pugig: [176  76 161 101 113]
Temo: [167  70 114 106 135]
Mipiv: [151 139 132 112 132]
dazo: [144  66 114 125 137]
step -1: [167  70 114]
[166  69 113]
step +1: [167]
[168]
step -1: [70]
[69]
step +1: [144]
[145]
step +1: [132 112]
[133 113]
step +1: [ 66 114]
[ 67 115]
step +1: [139 132 112]
[140 133 113]

Rur: [ 76 108 164 116 145 151  81 143 132 108 113 117 128 115 109 109 129 168
 144  97 120 148 168 110 142 186 134 122 117 113 141 103]
pabo: [132 150 145 138 138 108 134 145 107 135 126 132 128 104 129 131 124 107
  94  97 152 153 110 122 145  99 132 137 113 123 132 110]
fiv: [150 154 154 133 138 121 112 149 108 151 133 139 145  97 143 142 127 125
  90  97 162 148 105 129 147 104 141 116 102 130 128 125]
step +1: [127 125]
[128 126]
step -1: [102 130]
[101 129]
step -1: [109 109 129]
[108 108 128]
step +1: [148]
[149]
step +1: [117]
[118]

bupab: [136 190 157 132]
tonir: [145 103 190 169]
gudil: [143 191 162 126]
vasis: [148  97 191 159]
zufev: [145 188 158 127]
duso: [144 103 160 124]
step -1: [143]
[142]
step +1: [191]
[192]
step -1: [103]
[102]
step -1: [145 103]
[144 102]
step +1: [145 188]
[146 189]

tukar: [129 135 129 129 135 135]
Givep: [186 140 188 188 117 116]
nef: [129 135 188 129 135 135]
step +1: [129]
[130]
step -1: [129]
[128]
step -1: [135]
[134]
step +1: [140]
[141]
step +1: [188 129]
[189 130]
step +1: [186 140]
[187 141]
step -1: [135]
[134]

Lumav: [129 125 132 114]
Rel: [143 104 135 139]
rugub: [118 142 112 132]
kosug: [103 130 112 158]
zezef: [153 141 150 112]
Tifo: [115  97 125 123]
tet: [121 140 166 113]
Buda: [ 97 106 125 107]
Zigim: [118  94  95 120]
povu: [109  86 136 118]
Reru: [108 121 136 180]
kopep: [105 114 121 134]
step -1: [150]
[149]
step -1: [118  94]
[117  93]
step +1: [121 136]
[122 137]
step -1: [109  86]
[108  85]
step -1: [103 130 112]
[102 129 111]

Sok: [144  98 107 130 121 133]
moli: [163 111 131 137 121 162]
lin: [129 106 111 123 121 115]
sor: [ 96 125 123 115 125 102]
vudip: [155  99 111 137 122 154]
Zap: [ 91 104  96 110 123  78]
lofas: [117  90  97 118 122 106]
Ven: [141 110 116 128 121 128]
Pige: [164 129 144 139 121 161]
zir: [117  90  97 118 122 115]
Deko: [120  86  91 122 122 114]
step -1: [155]
[154]
step -1: [121]
[120]
step -1: [118]
[117]
step -1: [ 91 122]
[ 90 121]

zuz: [127 128 121 135 134 128 126 129 127 127 129]
lipa: [127 130 121 135 134 128 126 129 127 126 129]
kadiz: [127 128 113 137 140 131 109 129 132 124 114]
fovit: [127 128 119 135 134 122 114 122 106 141 138]
Maviv: [131 128 119 135 134 115 140 133 113  84  78]
nule: [112 128 121 120 134 128 126 144 122 132 116]
Tez: [127 128 121 135 135 128 117 129 128 126 120]
zam: [125 129 127 134 134 128 126 129 127 126 129]
kog: [133 128 124 135 132 128 126 123 128 126 130]
step -1: [129 127 127]
[128 126 126]
step +1: [127]
[128]
step -1: [126 123]
[125 122]
step -1: [129 127]
[128 126]
step +1: [112]
[113]

tokil: [138 128 132 136 128 120 123 132 128 118 121 123 122 126]
Teza: [120 120 116 136 137 124 147 136 141 109 132 133 120 140]
Vem: [130 120 116 136 137 124 147 136 141 109 132 133 120 140]
bekun: [141 142 144 137 101 123  91 160  90 131  84 196 141 137]
Vab: [147 127 136 117 132 128 114 144 132 116 123 133 131 110]
Noko: [129 129 131 125 123 142 142 129 136 129 132 149 138 137]
Gigo: [124 116 121 120 141 130 142 143 142 113 134 141 130 130]
Nar: [137 118 126 122 136 123 128 144 137 111 130 127 127 120]
Bifo: [107 127 121 144 135 133 156 120 135 124 128 149 124 156]
gur: [132 139 123 142 116 133 139 131 136 115 125 144 122 141]
step -1: [144 137]
[143 136]
step -1: [142 113]
[141 112]
step -1: [124 147 136 141]
[123 146 135 140]
step +1: [136]
[137]
step +1: [149]
[150]

lefid: [145 145 114 136 132 120 191 135 120]
runi: [145 165 101 144 127 127 187 157 134]
pupe: [141 180 102 141 123 140 185 168 139]
Nokur: [142 168 122 118 133 132 158 133 116]
gevos: [139 178 110 127 125 141 176 157 130]
step +1: [165 101 144]
[166 102 145]
step -1: [145]
[144]
step -1: [136]
[135]

